Each path below is one point turned by a fixed rotation once a step. After each direction that follows a path, write how fast that rotation turns it, in degrees a step (0 if it stays still).
Each turn is a multiple of 5 degrees from 10 to 175, or 0.
Each row of a path follows its step; steps can be skipped.

step 1: [ 12  15 -13  10  -5  16 -29 -24  29  66 -12   6 -32 -21 -24   3 -26 -19
   8  -9   6  22  24  28 -19  -5 -28  32  13 -15  19  -3 -14 -48  -7 -43
  47 -21 -57  45 -37 -20 -17  -7  -9]
step 2: [ 34   1   0  -9   7   5 -43 -15   2  24 -16  -8  43  28  11 -26 -29  14
 -16  -3  -6  52 -39 -32   4 -73  -1 -14 -10 -19  -7 -37   6  43  33  47
  17  25  32  17  18   3  -7 -26 -10]
step 3: [ 26  16  -6 -16  38 -34   5 -29 -43 -23   2   6  -6 -31 -43  64  27  26
  27  40  21   1 -13  17  16   3  42  -6 -20  20  18   2  30  10 -10  -3
 -56 -35  29  34   1 -22   2   3  14]
step 4: [-36 -45   0  -1 -17 -46   6 -24  16  11  56   3 -36  32   4  24 -14 -27
 -43 -16  23 -30  11 -11  32  -7 -24  29  36  -3  40  25 -46   0 -34  22
  18 -23 -16  26  10 -13   1  -7 -30]
step 5: [-25  -6  -4   7 -20  22  34  15  14 -11 -14  15  46   8 -16  13 -15  50
 -38   1  -2  20 -22 -31 -21 -15 -48  -8  37 -25 -27 -11   2 -30  24 -39
 -51  35  35 -22  37  18   2 -29 -27]
step 6: [ 43  59 -38  15 -24 -38  28  22 -21 -10 -19  21 -41  13  26  24 -38  -9
  13   2 -27 -15  32  14  -1  27  24 -21 -29 -21  -1  13  34   4  23 -29
 -29  -1  -8  28 -37  17 -27  33 -28]
step 7: [-25  35  31 -10  13 -16  -8  22  -5  20  10  -7 -10 -14  41  16  -3  -4
 -36 -29  27  15 -14 -47 -11 -28  16  22  14 -13 -47  -8  -4  11 -28 -13
  83 -22 -31  -1 -27 -51  29  15  -5]
step 8: [ 18  -1 -13   0  30  12 -14 -10   8  29 -28 -40  25 -32   1  27 -20  67
  16  -8 -12  16 -24   7 -66 -20 -28   6  17   6  26  51  -5   7  23  26
 -17  -5 -17  -8 -10  14 -15 -61  40]
step 9: [ 37  15 -43  34  -5 -29  22 -49  26 -18  35 -47 -15   0   4 -41  43  -5
  -7  23 -35   6   4  -5  44   5  21 -21 -14 -13   7  22   5  52   5  21
 -26  11  22  43  -8 -28  26   1 -22]
step 10: [-26  17  -9 -35   3  26 -28   8  -1  -9  84   3  49 -24  -5  60   5  -4
 -24  -9  -1   5  12   9  26  26  -2  -9  20  -5  14 -37 -31   2 -25 -32
  -4 -55   2 -35  17 -18  24  14 -12]
step 11: [ -8 -41  21  18  21  -3  23  31 -15  -6   5 -17 -26   6  19   7 -66 -18
 -26 -13 -21 -21 -14 -12 -26  39  12  17  33   1  25  18  40   3  23  38
 -25  11   4 -42  33  56 -17 -36 -26]
[ -4   1  -3  -7  -4  -8  -4  -1   3  -7   8  -6 -10  16  10 -20 -15 -12
  -4 -16  -2  -6   1   1  -2  -5   9  12  -5  -1  -1   7   1  18  -5   5
   3   8  16   9   1   7  -3 -10   0] -> 155
[ -6  -7   8   3  17   6   8   6 -14  12   8   0  -8  -3   3   3  -5  -2
 -13   2   9 -10  -4 -12  -7  12  -9  14  -9   8  -1   1   4   3 -11   8
  -4 -12   4   1  -6  -8 -12   7  15] -> 100
[  1 -16  -8 -12  -2  -7   4  -5  -9   3  -1  12   5  -1   9   1  -5   1
  -3   9  12   6  -9   7   3   7   1   6 -11  11 -10  16  -7   6   9  -1
  -2   8 -13   1  -4  -2  25  -9   3] -> 80
[ -2  -7   3   4  -2   0  -5  13   6  -2  -2   8   3  -5  12   4   6 -13
  -2   2   3 -11   7   8  -2   5   6  -6  17   3 -12  -7  -5   3   3  -4
   6 -21   0  21   6  -8  -2 -20   5] -> 115
[  8  -2  25   1 -11   7   7  -8   2   3   0  10   3  -7   1  -1  -6  12
  -2 -14  -1  17  12  -7  -8   6  -4  -5  -2  14  -3   2  -2   2  11  16
  -1  -3   9  -1   7   7  -4 -11  -6] -> 120

step 0: [ -9 -15 -71 -16  33 -57 -26  -4 -14  30  16 -43 -23  10 -38 -12 -14 -46
 -14  10  -9  10 -11  23 -17 -44  10   4 -35 -12 -51  -8 -35  -5 -25 -25
  11  14 -30  47  32 -10  32  53   1]
step 2: [-29 -17   6  -5  13   1  35   2   1  11  -5  47  21 -47 -29 -31  16   3
  32 -37  18  33  16 -15 -18   3 -26  47 -14 -72 -35 -12   7 -47   3  15
  36 -50  45  -3  39  -3 -57  -4   0]
step 3: [ 14  -8 -11  26  13  15   8 -15  34 -17  19 -28 -22  44  -6 -26  27 -52
 -45 -13 -45 -19   6  70  22  -7  20  23  69  20  54  21   2  22 -26   7
  11  12  19  49 -30 -18  21  23  23]
step 4: [-43  24   1   7 -32   8 -54  91 -29 -11  -2 -16  59 -32  40  14  22  16
  21  -3  37 -27 -28 -29  17  -1  -9 -20 -15  -8   1   5 -15  -7   3 -14
 -62   0 -37  20  -7  24 -33   0  24]
step 5: [ 17  -1  30 -30  -3 -15  32 -40 -42  32 -21 -19 -32   8 -59   9 -24  31
   2   5 -16  16  25 -16  16  15   9  -3  -8  12  36 -47  -7 -22 -21   0
  58 -74   9 -20 -75  32  -8 -11  -6]
step 6: [ 27  56 -12  22  47  49 -38 -65  54 -20   4  -4   7  15  -8 -23  27   1
   9 -13 -20 -42  -2 -12  -6 -29 -16 -44 -10  13 -35   0 -17  21  21 -54
   1  45  14  15  52  -7 -22  25  15]
step 7: [-68 -39 -15   5   6 -44  15  32 -10  -1   8  14 -21  20   9  63 -45  11
  -6 -22  12  16 -31  -9  14  23  20   6 -40 -27  24  19  56  -5  19 -37
   2  51 -36  38 -31 -14  16 -17 -43]
step 8: [ 35   9  -1  54  29 -47 -39 -28 -35  19 -27  -9 -11 -19  11 -16 -13  10
  -2  20  14  24  53  49 -29  31 -18   6 -18   2  10 -29 -47  14  13  81
 -17 -25  23 -25  37  10 -37 -17  -6]
step 9: [  6 -20 -12   3 -18   9  74  -1   8 -34  17 -53   7 -65 -14 -32  -2 -39
  -3 -28   5  16 -33  15 -22 -50 -19 -45  41 -11 -19   3  54  -1 -26 -41
  25  31  13 -28  10  -4  10  18  31]
step 10: [-45 -32  -3 -37   3  18 -37  22 -61  17  16  82 -26  54 -24 -16  38  12
 -53   0  -6  -6   6  -7  13 -41  16  -3   6 -32  25  33 -21  -4  17  33
 -57   8   0  27   1  -1  -6   8  10]
step 11: [-12  44  33   7 -50  24  15  32  39 -20 -20 -56  -5   6  31   8 -18  17
  40  19   5 -13  69   2 -30  16 -15  38  34 -19  31 -66   8 -19 -15  -8
   4 -33  16  34  13   8  -9 -48 -17]
[  4 -10  -7  10 -10   7  15  -5   9  10  -6  -5   3   8  -4 -25   2  -1
  -6 -16  -9   3  -3   2   0   8   4  -3 -10   7 -14 -13  -5  10   0  -3
   7  -4   0  -1   3  -4  -7  -9  11] -> 115
[ 14  12 -15  -2   2   0  12 -19   1   5  -9   1  -1 -20  -2  -5  -4   3
   6   1  -6   5  -5 -10  10   7 -17   5  20 -11   5  -3  -8  -1  -1   6
   8   1   6   6   2   6   2   3  -4] -> 115
[ -5  12   0 -10 -14   6  -4  -5  -4  14  -3   7  -6   1  -5  -5  -8   6
   0  12   2   3  10  -9   4 -17   7  -3  -8  -5   4  -9  -9   5 -17 -22
  -5   3   4  -1   6   2  15  -2   8] -> 70
[  1  10 -18  -8   1  -1   8  11   1  -6 -15  -4   3   3  -1   7   0  -3
  10   0   7  -1  10  -2   2   5   4 -11   5  -9  -3  23   6  18   8 -10
   0  -5   5  -9  -2  -7  -7 -11  13] -> 140
[  7   1  -3 -13  -4  22  -1   4 -22   0   3 -13   4  11   2   6   7   9
   7 -10   0 -19  -1 -10  -7  -3   0  -2   9   4   1 -12   0   6   5   3
   4 -13  -3  14  -5   4   8   2   0] -> 55
[ 19  -7   1 -11  -6   0   6  16  10 -18  -1  -6  -9   1  -5  -5 -16   2
  -8  -5   4  -3  -6   7   4   2   6   4   1  -4  15  -7   8   4  -6 -12
   9   4   5  -4  -4  10   2  -4 -19] -> 175

step 0: [-52 -15  31  33  35   7  11 -14  44  26 -34  59 -36  -4  40  -2 -30  33
  14 -13   3  11  46 -23 -58  28 -26  -6  15  15   9  16 -43  10  -6  -6
 -29  32   4  -1   0   7  32 -22 -19]
step 1: [  0  31 -21   7   4   2  23  40   2   1 -44   5 -33 -26 -29  46 -39  49
  65  -9  -2   1   8  21   2 -21  59   2 -12  59 -35   6  19 -29 -16 -25
 -24  37  -4  -7  -4  21  10   4  17]
step 2: [-13   2  17  30 -24  34  -7 -36  20   0 -36  24 -26 -33 -16 -23  38  39
 -10  20  18  42 -27  41  24  30  21 -37 -20  37  25 -10  -4 -18  38 -41
  22 -23   0  -5  33  31 -52  12  31]
step 3: [ -1 -43   8  16  -6 -59  -7  16  12 -42 -32  30  43   2  -5 -55   3   7
  50  26  58 -26  27  -3  -3   6  14 -51  23  31   9  21 -10   0  30  27
 -12 -29 -37 -12 -18 -19  -9  30  15]
step 4: [  1  20   6  -5  -6  15   5  20 -32 -53 -30 -37   2 -34   0 -27 -30  21
  -8  -9 -27  25   3 -36  14  75  -9 -42  10   8 -20  64  24  -9  30  56
 -16  13  13   3  22  12  43  -5  -2]
step 6: [  5 -62   4  17   4  -8   7  33  21  13   5  -9  11  33  19 -12  34  65
  -5  -6  27  21 -34 -19 -58 -12  46 -33 -29  24 -32  -8  31   1 -33  35
  19  47  13  -2  21  24 -15 -23  -4]
step 7: [ -4  -3 -65  41   3  -5  44 -15 -17 -27 -43  21  29  22  18   8  22 -14
 -19   2  -6  39 -13  27  43   4   1 -53 -44  24 -16 -28 -41  10 -15   6
  -9  38 -45 -25  14  17  37 -13  -7]
step 8: [  6   4 -22 -67   5 -15  24   1  31 -34  -4   2  47  21  31 -11 -30 -18
   7  59  -6  52   2  17  -4  51  47  20   7  20  -4  -3  -3 -21 -25 -15
 -11 -44  -5 -43  49   0 -21   1  22]
step 9: [ -7  11   9  41 -27 -50   4 -37  34 -44  16 -21  34  29 -27  14  11 -22
 -32  57  -2 -21 -16  25  -1  31  10  16  15  19 -21  27  30  -5  10  35
  26  24  51  16  11  28   7  55 -18]
step 10: [-55  -1 -17   7   5 -44  64   1   3 -17  -7  -5  10  15  50 -32  17  26
 -32 -28  34 -33 -10   5  34   9 -15  41  -8 -50  44  24  49  15  -3  22
 -23   4   9   8  26  13  22 -13  22]
step 11: [ -2  16  14 -17  45 -23  88  46  48  14  17   3   0 -13  12  -5 -26  16
 -50 -26 -33 -37   0  15  -2  25  36 -18  12 -12 -44 -21 -42   0 -14  24
  33  -5  -2  15 -13   5  -5 -29 -27]
[ 11  -6  -3   5  -8 -12   1  -2 -10   4  14  -7  -9   7  -8  12 -12  11
   5   7  -4  -2   6   1   0   7   3   3  12   8 -11  -8   7   0  13  13
  15   4 -15   6   6   4   2 -14   5] -> 140
[  7  -5  -7   3  -3 -11 -10  10 -12  -9  -6  -2 -16  12   0  14  11  11
  -2   8  -6 -10   3   0  -3   5  11   1 -13   0   8   6  -6   9   4   6
 -19  -1  10   0  -7  -3   6   5 -14] -> 125
[  0 -14   0  14  -8 -16  -9   0   6   1   6   7   7  -9  12   5   7   0
   5   0 -11  -9  -3 -13 -14  -7 -13   1   6  10   1  19  -2  -6 -10  -1
  10   6  -4 -12  -1   8  -3   7  -4] -> 120
[  7  -7  12  -1  -1  -6   0   3   3   7 -15  -5   6   4   7 -10   8 -10
  -2 -11  -3 -14  13  -7  13   8  -2   1  -7   5   6 -15  -2  -3   6   8
  -7  11 -16  -4   9   1 -14  -8 -13] -> 95
[ -7  -2   2  -7 -13 -11 -15  -6   4  -1  -4   0   7   3 -13   3   7  -6
   9   8   3  14   4  21   6   6  10   8  -7  -4  -4   9 -12  -7   1 -13
  -5   8 -13  -6  -2  13  -4  -1   9] -> 60
